In the data rows, the value 128 means zero.
Here are some points:
[151 133  34  70 127 188 133  78 141  54 110 104 116 117 111 169 131 195
 117 180 116 103 135 136  48 129 129 162  84 150  71  98 125 141 166 104
 112 104 123 127 139  91 104  48 132]
[ 78 148 101 155  91 118 113  91 161 139  89 175  94 155  92 171 151 110
 141  92 168 159 111 161 131 151 172 104  36 102 169 100 144 181 128 144
 149 118 149 143 121 138 133 105 165]
[150 111  91 136 134 144 115 174 100 149 135 116 144 131 138 134 126 130
 140 178 120  70 149  85 103 137 141 158 138 101 144 149 115 169 127 177
  99 117 114 121 125 113  95 102 127]
[132  93 141 160 140 110 175 142 147 141 159 177 116 143 109 144 113  68
  94  77 129 151 124 146 167 118 111 119  98 107 112 145 114 158  89 104
 163  99 103 126 102 124 104 162  81]
[156 175 173 157 127  95 104 143 106 139 157  44  63 149 153  41 128  93
 124 109  97  77 169 165 174 138 203 100 215  56 154 182 108 143 132 173
 168 159  44  94 136 174  71 133 117]
[160 139  62  56 134 121 102  58 160  96  78 116  91 153 123 180 131 195
 151 176 188  93 119 121  87 121  79 152  78 154 120  97  77 136  89  46
 120  65 130 109 100 139  85 103  91]
[110 157 180 130 132 159 136 149 113 150 170 158 139 139 147  69 127  55
 112  74 110 105  90 105 152  79 118 141 138  79  97 198 144 139 110 136
 131 106 116 131 134 143 137 120 115]
[109  75 153 138 188 132 151 202  78 149 171 115 122  70 128 138 173  75
 127 134 132 134 181  56 210 146 185  77 255  38 140 139 136  55 173 175
 128 170  48 187  73 154 116 206 163]
[127 180 114 164  81 182 113 114 179 167 142  98 119 142 138 185 143 104
 153 217  99 176 122  64  99 172 153 213 104 195 109  61 204 185 102 107
 150 145 125 141 140 110 173 182 112]
[113 147 143 126  97 134 137 113 127 164 161 129 113 105 146 145 129 141
 127 175  84 132 130 112 132 156 135 118 178 144  98  95 142  79 137 178
 142 156  73 141 131 107 169  85 145]
Here are 16 more points, each followed by its number:
[ 77 106 209  83 129  72 174 124 127  56  95 135 132 112 102  92 167 156
  81  71 143 131 120 148 126 101  76 131 171  86 151 126  69 145 142 140
 115 120 109  97 139 141  55  72 155] 0
[ 89 106 138 125 160 132 176 185  57  92 155 210 113  92  95  42 153 130
  84  93 149 101 134 148 127  36 109  95 145  67 104 174 109  40 113 108
 186  45  80 131 134 110  62  75 111] 1
[196 175 180  91  96  78 109  78 154 158 167 121 140 161 144  96 109 143
 117 121 130 130 139 153 136 129 162 102 182 104 142  83 130 161 105 126
 130 148 157 102  95 144 133 146 130] 2
[130 144 152 157  97 137 136 141 112 152 197 161 144 115 100 169 117  85
  73 133 113 120 171 171 128 147  98 140 107 134  90 181 154 126 108 144
 127 111 111 162 102 103 139 157 153] 3
[ 89 129  38  92 151 133 126  98 155  84 137 132 117 178 137 162 143 193
 177 138 172 132 118 132  67 147  86 149 122 209 177  74 158 172 141  99
 111 139 153 119 173  87 162 124  90] 4
[183 147  46 107  90 138  57  36 162 136 113 127 146 139 119 229 114 201
 161 170 128 180 122 119  60 189 135 163  61 255 164  72 131 172 171 145
 125 137 153  54 132 103 177 166 106] 5
[134  84  55  52  80 172  73 127 129 162 134  69 165 107 171 160 210 171
 215 134 102 108 167  44  98 242 154 128 192 186  94  75 196 137 188 165
 104 174 134 186  97 127 252 150 182] 6
[126 141 149  85 107  90 130 103 133 116  89 163 141 114 122 121 123 155
 154  86 142 114  82 112 152 134 101  95  65 154 104 124 119 138 141 109
  60 111 190 151 106 131 143 109 108] 7
[134 118 174 133 159 101 100 109  94 201 127  68 160 165 158  75 102  91
 119  66 164 171 168 129 145 138 151 107 118 167 154 151 118 165 128 185
 154 136 101 142  98 145 163 160 169] 8
[145 127 150 126 104 113 169 115  86 107 113 173 113 136 124  75  83 162
 114  83  91  96 174 154 168  88 128 142 141 119 146 125  59 101 123 120
  97 144  97 162 143 153  72 129 106] 9
[148 102 105 121 145 154 123  62 103  94  85 162  79 171 103 194 141 184
 146 126 140 189  90 162  82 142  79 113  47 183 162 104 113 113  83  95
  75  64 202 108 133  91 132 131 101] 10
[103 123 134 147 148 144 202 166 114  74 139 141 131 149 131 171 111  39
 119 119  95 162  79 181 156  84 111 151 109 112 119 168 107 102  71  80
 153  89 107  91 147 167 122 139 106] 11
[146 136 187 161 122  99 154 184 127 149 139 153 121 145 158  74 119  99
 150 110 121 136 161 106 122 122 139 149 115 125  52 173  95  95 119 123
 136 123  96 138 145 145 152 126 161] 12
[126 153 149 101 157  73 198 136  93  42 108 132 133 112 119 101 102 123
 123  91 169  99 133 146 144 101 105  98 192  74 157 139  65 116  90 145
 169 120 105 187 164 146  80 141 177] 13
[116 124  82 114 137 170  98  65 172 106 125  98 110 107 113 205  97 191
 128 122 188 130 108 158 157 171  95 177 109 189 126  62 142 141 120 108
 119 119 171 118 120 120 123 102  88] 14
[127 154 133 153  98 124 118 121 158 109 152  89 153 107 149  99  75  62
 119  83 117  90 111 126 160 136 145  73 162 121 147 130 108 100 152 140
 146 140 106 141 150 154 162 163 108] 15
Which three of these numbered points are nearest to each point below, looking only along the 8 directions in which the first points spread most? Their numbers follow each, nearest first.
[105 121  58 147 138 143 152  88 136  59 122 152 164  96  86 139 138 131
  69 103 164 125 119 173 143 113 111 161  25 114 109 129  91 132 119  53
 131  65 188  92 159 139  32 110  86] > 10 7 11
[135  86 119 141 142 113 145 148 106 152 106 150 117  97 110 142 157 121
 124 135  92 193 131 107 130 117 101  77 124 162 104 110 110 113 189 121
  77  81 145 140 135 145 134 117 111] > 3 7 12
[185 122  57  79  77 147  99  59 153 136  94 131 126 163 139 184 145 186
 176 203 139 153 126 115  92 172 116 160  69 253 118  57 171 203 117  77
  79 126 177 113  81  65 161 110 112] > 5 4 14
[110 116  91 116 108  49 107 126 126 103 112 156  93 126  91 103 101 138
 149 132 178 145 170 126 110 107 130 101 123 119 144 122  90  71 163 107
  75 164 123 129  60 100 111 138 126] > 13 0 9
[166  87  73 139  71 157 119  71 186 140  98  99 148 178 107 217 118 196
 177 151 149 156 107 103  58 197 100 185  50 222 161 124 205 210  91 130
 133 138 181  88  94 131 145 109 122] > 5 4 14
[168 123  88 182  65 160  96  96 122  86  93 166  90 154 107 189 116 134
  58 171 169 146 146 163  60 120  95 154  40 173 150  17 143 159 117  90
 167 104 199  95 126 119 108 111  87] > 14 4 10
[124 121 134 134 144 116 108 131 132  77 132 117 147 108 101 118 138 160
 101 101 145 127 130 161 113 135 119 121  87 130 148 116 106  93 137 107
  96  85 181 175 137 106 136 108 127] > 7 0 9
[162 111  73 153 158 182 114 132 166 160 135 108 120 135 141 208 128 175
 126 201 119 171 111  93  71 255 124 174 112 255 116  83 195 168 139 104
 140 120 171  95 113 107 159 151 138] > 5 4 14
[144 130 120 135 129 119  87 126 137 196 135 129 129 119 136 149 139 169
 154 153 107 148  92 127  85 166 143 190  80 203 119  97 160 168 139 129
 124 144 173 104 140 110 198 147 125] > 4 14 5
